In the rows, zero is written as 128.
D: rows in several groups, each row roughly a mix of its group's directions (some rows in no group)
D (153 x 10)
[[ 89 135 122 107 139 165 138  85 120 193]
 [183 137 100 112  63 148 143 112 115 109]
 [100 116 152  78 110 142 110 116 179 175]
 [ 89 110 110 155 145 164 106 119  64 103]
 [ 87 135  88 132 123 141 185 106 106  84]
 [183 119  77 123 151 152 147  83 144 144]
 [141 100 156 158 184 139 110  92 132  81]
 [106 114  93 150 155 161  77 134 144 180]
 [ 81  62 139 145 137 112 135 103  87 124]
 [121 131 113 128 102 153 210 162 112 125]
 [104 160 107  74  96 178  96 137 116 128]
 [182 119  73 144 117 152 119 132 158  86]
 [150  63 126 153 150 150 147 159  83 141]
 [112 106  82 124  72  91  87 106 124 142]
 [107 156 145 122 153 158  94 100  77 174]
 [149  87 126 182  84 124 154  94 158 128]
 [153 109  71 157  73 142 116  94 140 133]
 [177 142 106 118 153 117 105  96  64 139]
 [137  98 140  77 148  94 130 102  74 158]
 [100 166 129  80 140 168  78 138 132 156]
 [ 67 124 102 111  77  89 154 124 123 143]
 [128  72  71 149 123  93 125 110  94 138]
 [186 163 138 117 186 111 159 137 130 115]
 [ 67 174 124  90  91 136 110 153 125 121]
 [136 146 114  99 129 174  53 107 127 117]
 [134 152 110 154 152 169  88 161  76 108]
 [105 198 152 175 137 157 132 137 145 142]
 [ 88 148 130 154 165 135  73 127 176 111]
 [170 154 130 109 169 187 153 103 150 132]
 [177  95  83 124 147 129 113 127  84  87]
 [120  70  73 120 135 159 124 102 149 161]
 [135 154 159 146  90 114 187 141 177 134]
 [104 120 150 145 108 124 102 137  91 204]
 [146 176 107 175 144 166 130 126 164  90]
 [ 67 136 134 181  92 125 127 153  97 113]
 [129  46 111 105 140 120 145 135 105  96]
 [ 93  90 134 181 126  92 170 155 125 105]
 [119  93 123 152 145  80 120  86 165  83]
 [ 57  80 131 110 132 131 134 130 110  86]
 [ 95  86 118 155 139 119  81 144  78 100]
 [153 207 144 148 121 127 146 121 117  87]
 [168  71 100 133 174 104 159 141 121 115]
 [134 145 104 112 132 170  62 171 121 103]
 [181  87 149 175 148 111  91 120 145 113]
 [121 116 168 137 127  72  65 129 155 136]
 [108 200 116 172 116 101 118 115  99 118]
 [112 118  91 141 161 163  69 144 155 161]
 [142  95  98 114 113 129 119  46 133 145]
 [127  80  54 148 132 130 122  91 121 118]
 [122 167 178 110  90 177 114 121  94 135]
 [136 147 134 109  96 110 194  83 106 100]
 [159 133  94  71 148 115 102 101 138  80]
 [ 97 158 104 172 177 152  93 123 144 158]
 [146 114  91 142 175  99 111 172  80 123]
 [106  57 105 103 143 105 161 107 148 111]
 [165 147 115  63 153 135  98 100 164 123]
 [146 122 173 147 116 171 155  83 174 122]
 [147 110  70 141  76 151 104 113 113 163]
 [135  60 114 182 147 123 120 141 141 162]
 [118 140 144  46 121 165 148 102 130 137]
 [115  89 151 122  92 119 134 121  90 195]
 [116 152 151  72 115  59 121 143 113 129]
 [121 174  85 101 104 162 144 104  87 157]
 [149 117 192 129 136 154  80 163 155 126]
 [163 127 124 168 166 178  99 152 163 144]
 [107 142  88  93  77 141 125  87  98 159]
 [119  71 107  81 159 141 118 125 111  81]
 [129 122 189 116 135 136  56 124 118 109]
 [ 73 175 114 136 103 156 162 100 106 108]
 [ 90 181 133 103 107 119 133 187 100 132]
 [ 99 129 111  95  85 133 164 105  79  90]
 [ 77 142 114 189  98 144 137 110 144  94]
 [149  93 169 162 121 116 192 121 123  99]
 [156  84 175 144 131 108 192 125 125 124]
 [155  72 110 110 139 159 113  82 112 169]
 [181 132 175 157 167 130 136 140 171 112]
 [156 106 177 107 113 171 121  98 105  84]
 [109 136 141 135 171 158 128 127 188  76]
 [112 113  62 135 183  90 113 133 138 128]
 [101 128  62 140 131 123 179 143 166 118]
 [ 85 181  96 169 147 135 133 125 166 151]
 [122  95 108 116 140  59 135 166  90 141]
 [114 103 109 146 150 180 189 107  98 124]
 [125 128 116 209  86 142 146 147 145 123]
 [176 159 128 147 112 104  79 168 161 116]
 [ 86 140  58 164 129 112 104 100 121 137]
 [ 87 123 127 137 106 149 154 108 167  62]
 [128  90 157 178 172 124 166 134 146  95]
 [ 95  79 148 133 118 103 158 106 100 182]
 [ 88 189 127 150 125 171 118 143 164 149]
 [115 134 148 163 117 175 120 193 156 150]
 [ 88 127 162 131 126 145 156 162 196 128]
 [127 121  40  89 137 116 125 132 129 141]
 [ 96 123 131 115  90  76 121  87  82 149]
 [114 123 109  91  74  97  88  93 128 161]
 [128 149 160 186 148 100 118  71 143 141]
 [ 76 126 109 101 125 124 101  94 185 100]
 [138 111  66 130 163  91 124  74 126 122]
 [127 120 154 142 130 110 158 167  55 154]
 [ 98  78  76 117 151 115 143  92  93 138]
 [ 86 104 114 139  67 106 107  99 166 115]
 [165 168 184 140 152 141 130 180 123 123]
 [155 120 154 159 126 103 155 180  84 166]
 [142 177 168 108 126  75 148 131 139 170]
 [118 106  86 178 175 137 112 120 116 174]
 [109 182 111  79 131 171 112 148  95 135]
 [193 111 134 195 109 135 139 142 121 129]
 [127 172 140 101 178 148 119  70 118 149]
 [140 116  65 131 161  83 144  97 100 145]
 [152 132 125 166 141  76 113  96 172 169]
 [133 130 185 110 103 147 139 126  95 191]
 [124 139 136  84 143  85 144  56 123 135]
 [ 68 141 152 148 110 158 131  93 164 163]
 [104 123 155  55 113 112 167 105 115 112]
 [142 189 139 148 128 107 155  78 164 146]
 [142 110 139 155 166  77  77 111 165 140]
 [127 138 216 152  97 118 130 128 111 132]
 [ 85  88 111 172 141 103 136 105 114 177]
 [134 102 160 188 112  93 173 157 128 122]
 [106  71 119 124 171 158 136 112 154 174]
 [129  70 111  92  91 144 152  97 117 167]
 [153 135 205 168  96 137 131 149 133 127]
 [150 115 172 148  94  91 163 141  95 169]
 [126 132 128 170  54 112 124 149 156 160]
 [127 160 109  85 146 154  89 128 170  81]
 [133 171 110 129 148 193 152 163  97 115]
 [ 87 124 113  62 152 114 136 117 150  82]
 [ 92 123 155 159 159 134 108 179 175 104]
 [142 127  68  92 129 142 131  72  94 118]
 [133 148 164 124 111 116 200  87 102 124]
 [ 86  49 131 136 127 148 148 118 103 135]
 [103 106 102 108 180 151 163  88 166 119]
 [135 136  77 138  78 124  67 147 110 135]
 [191 101 181 127  97 106 127 117 136 153]
 [150 170 167 154 152 136 143 178 121 171]
 [193 115 178 113 127 170 109 125 112 142]
 [124 148  79 121 104 159 196 148 126 145]
 [ 77 145 129  72 161 135  92 138  93 124]
 [107 105 168 182  82 119 171 141 125 123]
 [142 132 154 173 165 148  84 174 144 155]
 [154 142 178 100  82 181 121 148 125 142]
 [ 95 177 148  78 135 113 160 102 120  92]
 [135 160  85  81  83 137 133  97 137 166]
 [117 128 117 180 162 134 149  80 168  92]
 [141 164 130  87 101  80 121  85 166 143]
 [143 148 181 102  86  98 165 130  93 108]
 [115  97 139 164  68 113 139 128 128 185]
 [150  72 133  76 130 144 145 115  85 156]
 [ 82 125 125 179 142 173 127 154  96  95]
 [112 183 159 149 123 196 123 130 144 140]
 [123  77 141 194 144 106 159 142 123 102]
 [111 103  78 152 142  92 177 127 162 103]
 [137 132 158 190 155 118 133 125 191 139]]

the one row of each list that fits no group (the others fit one group, some only roughly)
    J_885: [130 193 126 152 156 140 148  80 151 101]
    J_968: [ 86 106 135 146 131 138 176 165 138  70]
    J_652: [168 126 110 179 162 131 169  98 131  89]
    J_101: [149 116  99 146 156 125 153  77  86  81]
    J_385: [162 105 132  81 116 150 140 175  77 146]
    J_305: [138 156  55 140 119 156 140  85 139 108]
    J_586: [156 138 157 135 104 153 198 125  97 157]
    J_350: [143  90  80 190 107  98 140 139 130 111]
    J_558: [170 125 151 125 159 106 189 138 171 145]
    J_913: [146 107 159 176 187  88 116 141 126 143]
    J_146: [ 66 174 133 121 121 167 110 119 103  95]
    J_495: [ 97 118 139 119 141 188 112  78 157 162]
    J_592: [111  77 102 154 151 137 111 174 120 177]
    J_548: [ 58  88 150 130 145 113 171 110 126 120]
  J_592
    J_118: [138 126 137 195 162 154 106 149 136 175]
    J_349: [144 153 138 103 151 111  70 163  80 147]
    J_453: [124 137 135  93  45 121 156 147 113 126]
    J_799: [110 177 108 164 150 159 175 111  94 143]
    J_777: [168 122 121 119 117 170 146  56 134 105]
    J_643: [113  88 157 117 128  85 149 140  71 165]
    J_595: [189 147 131 147 162 129 154 100 105 174]
    J_776: [153 122 161 188 113 117 181 108 105 147]
    J_803: [114  44 152 111 136 106 137 148 134 151]
    J_157: [ 87  94 187 158 121 115 143 172 134 133]
    J_531: [111 152 128 179 175 132  78 161 145 140]
    J_179: [117 106 102 180  98 149 143 151 173  88]
    J_738: [130  85  98 138 172  81  89 125 163 121]
  J_157
    J_630: [150 122 145 205 137 141  92 118 157 149]
    J_424: [ 99 146 106 116 179 132 112 178  80 113]
    J_167: [140 108 164 103 140 198 119 166 124 102]
    J_380: [144 130 184 140 117  83 109 181 105 111]
    J_334: [130 190 142  70 162 151 106 136 136 130]
    J_78: [149 136 169  81  95 106 113 172 117  89]
    J_724: [169 151  91 107 120 123  71 105 170 137]
    J_662: [203 136  96 129 119 143  97  97 133 156]
    J_591: [129  73 115 195 100 109 113 119 133 105]
    J_308: [110  70 141 113 117  64 125 151 127  98]
    J_337: [163 118 125 136 181 130 171 117 186 115]
    J_329: [ 39 119 131 111 109 112 111 129 138 105]
    J_766: [173 134 119 112  93  84  83 133 107 169]
    J_9: [153 166 122 191 153 172 141 156 117 122]
  J_630
    J_668: [192 153 143 130 142 163  97 109 173 124]
    J_957: [170 109 106 135 146 147 111 159 197 148]
    J_282: [116  99 139 169 124 120 174 195 118 114]
    J_464: [184 109  83 164  96  90 110 130 135 141]
    J_982: [ 68 152 105 119  79 161 143 124 129 163]
    J_711: [193  79 105 115 144  95 141 130 146 152]
    J_748: [ 71 106 137 136 171 181 140 111 112 107]
    J_51: [ 89  92  86 155 118  90  90 129 120  89]
    J_156: [ 75 112 121 104 137  98 177  78 122 137]
    J_861: [ 91 189 155  89 166 135 108 109 131 138]
    J_893: [147 105 162 134 137 119 134 199 173 145]
    J_883: [150 132 124  92 167 145 142  80 186 117]
  J_982
    J_355: [ 92 139 121 183 140 111 171 121  91  89]
    J_76: [154 146 104 149 132 174 125  95 192 146]
    J_296: [167  86  78 132 132 127 180 106 147 109]
    J_418: [135 123  83 187 169 131 157 149  94 136]
    J_2: [161 172 108  92 153 178 109 138  93 142]
    J_807: [141  87  85 116 147  78 117 169 160 141]
    J_486: [138 143 150  93 129  56 171 118 121 106]
    J_855: [131 146 107  83  64 171 156 119 134 122]
    J_656: [160 151 100 113  73 102 106 141  99 172]
    J_547: [104 117 109 180 158  94 169 129 169 106]
  J_418
    J_557: [144 140 180 146 165 107 174 152 103 162]
    J_731: [109 183 157 184 144 126 159 109 104 143]
    J_395: [107 139 178 189 109 140 129 163  95 139]
    J_973: [154 129 171 161 135 172 189 116 147 123]
    J_404: [ 94  95 174  92 111  81 165 139 127 138]
    J_221: [168 159 100  88 191 136 120 146 114 141]
    J_448: [ 77 145 155 160 129 169 107 153  88 155]
    J_623: [123 142  56 177 106 116 123  95 117 124]
    J_280: [119 104  99 187  97 166 108 103  93 141]
    J_360: [103 120 163 134 153 138 100 112 190  81]
  J_395
